Some points, one per row:
array([ 28,   3,  -4,  31,  -5, -65,  -1, -10,   8,  -3,  13,  70,  72, -32, -75,   3])
array([-13, -13, -11,   1,  -2,  20,  26,  -4, -28,  -6,  13,  14,   1,   5,  -7,  -4])
array([-15,  18,   0,  -9,  -8,  17, -22,  -3, -16,   2,   8,  14,  -6,   6,  10,   5])
array([-21,  17,   7,   5,   8,   7,  20,  49, -47,  34,   4, -10,  42,  -7, -31,   3])
array([ -2,   4,  11,  29,  25,  17, -10,  29,  39, -12,  71,  22,  16,  30,  -3,  30])
array([-15,   0,  14,  21,  20,  37,  15,   2,   5,   2,   3,  10,  29,  39, -19,  34])
array([ 11,   9,  -4,   3,   1,  -6, -12,  -6,   3,  21,   6,  -8,  -7, -16,  21, -10])
array([ -5,   5,  19, -37,   0, -21, -19,   5,   7,   3,  12, -60, -18, -11,  15,  18])
array([-12, -24,   0,  -3,   4,  68,   2, -14, -26,  21,  10,  46, -26, -22,   3, -11])
array([ 81,  -7, -30,  11, -14, -21, -16,  -2,  21,  -3,  -4, -21, -32,  40,   5,  13])
array([-68,  12,  19,  67,  -1,  55, -17,  32,  13,  11, -80, -30,  51, -34,  41,  -3])
array([ -8, -14,  30,  21,   5,   6,  -9,  24, -15,   4,  10,  18,  19,  -5,  12,  -1])
array([-20, -30,  52,  -1,   3,  17, -19,   4,  -5, -15,   3, -10,  35,  19,   3,  37])
array([ 40, -46,  -4,  25, -38,  10, -20,  32,  59,  15, -41, -39,  25,  63,  39,  19])
array([  1,  10,  -6,  12,  15, -13, -19,   6,  13,  -9,   7, -18,   0,  -8,   1,  -4])
array([-13,  16, -21,  27,  19,  -5,  17,   9, -16,  -8, -22,  21,  40,  12,   0,  25])
array([  5,  26,   1, -15, -17,   2, -12,  11,  41,  10, -13,  16,  18,   3, -14,  40])
array([ 35, -21,  -2, -38,   2, -48,  25, -10,   8,  35,  16,  23, -33, -34, -43, -30])
array([-86,  44,  15,   3,   6,  30,   8, -25, -33, -10,  10,  12,   9, -17,  53,   5])
array([ 18, -29, -21,  22,   7,  -7,  14,  26, -17,   5,  -7,  12,  -9,  10,  -2,   4])
array([ 10,  -4,   1,  12,   7,   0, -27, -47, -15,  10,  -1,  11,   6, -30,  12,  -7])
array([ -9,  -1,  24, -49, -18,  11,  26,  35, -24, -11, -38,  26, -20, -25,   9,  36])
array([ -8,  -1,  -9, -19,   2, -14,  -3,  15,  14, -20,   3,   2,  30,   8,   1,  14])
array([-15,   0,   3,  -2,  22, -14, -48,   0, -45, -18, -22,  -7, -21,  11, -31,   0])
Then 16 other points, each followed by its number:
array([  9, -23, -12, -17,  18,  -3, -73,  53, -66,  30, -15, -26, -11,   0, -71,  -8]) 0
array([-17, -14,  -2,  32, -25,  -3,  -9,  -3, -16,  27,  26, -12,  -9,  -1, -21, -28]) 1
array([ 44,  17,  11, -31,  -7, -35, -58,   9,  15,   0, -37,  35,  17,  30,  55,   4]) 2
array([  9, -13,  -5,  -2,  -1,   8,   4,   7,  11,   2,  29,   4,   3,  25,   8, -19]) 3
array([  5,  10, -32, -14,  11,  12,  22,  -6,  19, -10,   8,  28,   0,  -3, -12, -11]) 4
array([  0,  18,  -6, -22, -24, -20,  30,  14,   7,   2, -37,  17,   1,  14,   9,  -6]) 5
array([ -5, -53, -14,  43,  29,   7, -38,   9, -40,  -5,   8,  78,   8,  23, -15,  13]) 6
array([ -1, -23,   7,  19,   2,   0,   0,  14,   0,  13,  24,   9,  12, -14,  -5,  -2]) 7
array([-21,  36, -15, -23,   7,  -2,  -5,  28,  25,  17, -19,   6,  11,  -4, -23,  -6]) 8
array([ -6,  -8,  -7,   5,   7,  -4,   2,  -1, -21,   6,  -9, -46,  -8,   0, -11,  23]) 9
array([-30,  16,  71, -21,  -4,  50,   4,  25,  12,   5,   3,   8,   9, -16,  43,  18]) 10
array([ -2, -41,   2,  35, -45, -32,   0, -48,  20, -47,  93,   0, -26, -27,  30,  34]) 11
array([  9,  76,  -7,  18,  11,   3, -23, -11,  25,  -3, -38, -28,  60,   7, -18, -21]) 12
array([ 32,  30, -22,  -7, -22, -10,  -1, -15,  12, -48,   1,  -2,  12,  19, -51, -47]) 13
array([  6,   3,  13,   0,   1,  -5,  -2,  11,  26,  -1, -11,  14,  -4, -14,  -6,   4]) 14
array([-13, -18, -10, -14,   3, -25, -11,  13, -27,  20,  -5, -25, -37,  -6, -16,   5]) 15
Which three of these numbered points are nearest to each point below by angle, seen from the average point of the first points? Their numbers follow each, nearest first.
array([-26,  31,  -5,  35,   8,   4, -28, -27,   4,  -2, -23, -19,  35,  -3, -19,  -1]) > 12 13 8
array([-11,  44, -15,   1,  26,  10, -23,  -7,  16,  31,   6,  13, -27,  16,  12,  24]) > 8 4 2
array([ -5, -42,  -4,  21, -45, -23,  28, -30,   2, -36,  80,  -9, -36, -13,   3,  52]) > 11 7 1
array([ 10, -14, -24,  18,  -2,  -4, -15,  -1,  -5,  -2, -13,  27,   9,  14,   8,  17]) > 6 2 4
array([ -4,   6,  14,  -5,   5, -13, -13,   0,  -9, -13, -14,  -7, -18,   2,  -3,  -3]) > 15 9 13
array([-15, -57, -37, -34,  45,  24,  -5,  47, -61,  26,   1,  50,  -6, -20,  20,  -2]) > 6 0 15
array([ -5,  73,  21,  48,  59,  -8, -53, -88,   5,  50, -26,  13,  64,  26, -32,  -5]) > 12 8 2
array([ -4, -19,  12,  -3,  10,   3,  -2,  -3,  32,  14,  12, -31,   4,  21,  17, -21]) > 3 1 7
array([ -5,   4, -20,  25, -38,  10, -11,  23,  28, -13, -43,   5,  -4,   3,  20, -15]) > 5 14 2
array([-33,   8, -11,  -2,  19, -20, -26,  -5, -15, -28,   8,  28,   1,   9, -31,  13]) > 6 13 0
array([ 15, -12, -15,  19,  -1, -11,   1,  23,   9,  -2,  12,  13,  16, -13,  19,  -4]) > 7 3 11
array([-19,  56,  -5,  39,  19,  -3, -29, -42,  10, -17, -16,  18,  41,  -5, -21, -29]) > 12 13 8
array([-33,  23,  -1,  30,   1,  15, -20, -19, -13,  12, -35,   5,   8,  -6,  -6, -10]) > 12 1 8
array([ -91,    9,  -26, -123,    3,   64,   98,   53,  -37,    4,  -51,   19,    5,  -82,  -29,  -50]) > 8 5 4
array([ 14,  14,  11, -12, -14,  -4,   3, -16,  -7,  17, -10,   0, -12,  13,  13, -23]) > 5 2 3
array([-46,  96, -52,  42,  18,  36, -48, -75,  -3, -12, -65,  32,  17,   5, -63, -70]) > 12 13 8
array([-11,   8, -13,  34,  -6,   4,  13,   4,  10,  68,  -6, -11,  -7,  11, -30, -25]) > 1 8 15
array([ -8, -14,  44, -24, -40, -28,  25,  -9, -27,  28, -20,  12,  11,   5, -15,  33]) > 5 15 9
array([ 20, -12,   1,   6,   6, -11,   5,  15,  19, -13,   3,  12,   0, -10,  18,   7]) > 14 11 2
array([  5, -25,   2,  16,  -1,  15,   4,   7,  13,   6, -28,   0,   2, -29,  11, -17]) > 14 7 1
array([  3,  13,  -4, -15,   8,  34,   3,   9,  -2,  35, -18,  -3,  18,  12, -32, -45]) > 8 12 13
array([ 18, -39, -16,  23,  -8,   5,  18,  33,   7,   6,  62,   1, -46,  13,  47, -33]) > 3 7 11
array([  2,   5,   2,  -8, -17,  -2,  30, -17,  -7,   7,   0,   7,  -7, -20,  12,  11]) > 5 11 4
array([ 15,  12,  -5, -10,   8, -18,  -4,   8,   5, -28,  -2,   2,  -2,  28,  -6, -20]) > 13 3 5
array([  0,   9,  16,  20,   9,  24,  -2, -25,  13, -10,  -4,  16, -32,   5, -24,  14]) > 14 4 13
array([ 3,  9, -1, 23, 21, -2,  6, 19,  7,  1, -9, -3, 11, -4,  8, -7]) > 12 14 8
array([-18,  -2,  -7,  -7,  12,  10,  19, -24,   7,  14,  -7,  42,  -2,  -6,  17,  -7]) > 4 5 14
array([-11,  42, -15,   2,  16,  61, -35,   4,   4,  42,  15,   0, -36,  38,  -4,  31]) > 8 0 10
array([  0,  18, -50, -23,  11,  62,  51,   3, -21, -27, -21,   5,  -9, -27, -37,   2]) > 4 13 8
array([-29, -25, -13, -37, -26, -14,   0,   2, -22, -10,  -2,   7,  38,  35,   4,  -4]) > 5 3 13
array([ -4,  -9,   8,   8, -11,  28,   2,  13,  13,  15,  64, -14,  24, -83,  20,  23]) > 7 11 10
array([ -1,   1,   5,   8,  -4,   1,  10, -16,   3,  -8,  13,  -7, -28, -12,  44,  -2]) > 11 3 10
array([ 16,  38, -29,  17,  21,  48,  -8,   6,  39, -13,   6, -50,   0,  27,   7,   5]) > 12 3 13
array([  7, -16, -13,   0,  -5, -21,  -9,  14, -10, -11,  -3,  -8,  13,  16,  19,  10]) > 2 3 15
array([-15,  10,   0, -17,  -8,  26, -21,  22, -15,  13,   5,  16, -18, -16, -13,  14]) > 0 15 8
array([ 25, -11, -26,   1, -27, -18,  -5,  11,  -1,  13,  11,   6,   3,  24,  14, -11]) > 3 2 5
array([ 33,  13,  18, -14,  -5, -60,  -2,  11,  29, -45,  52,  -1,  15,  -1, -59,  -8]) > 13 14 11
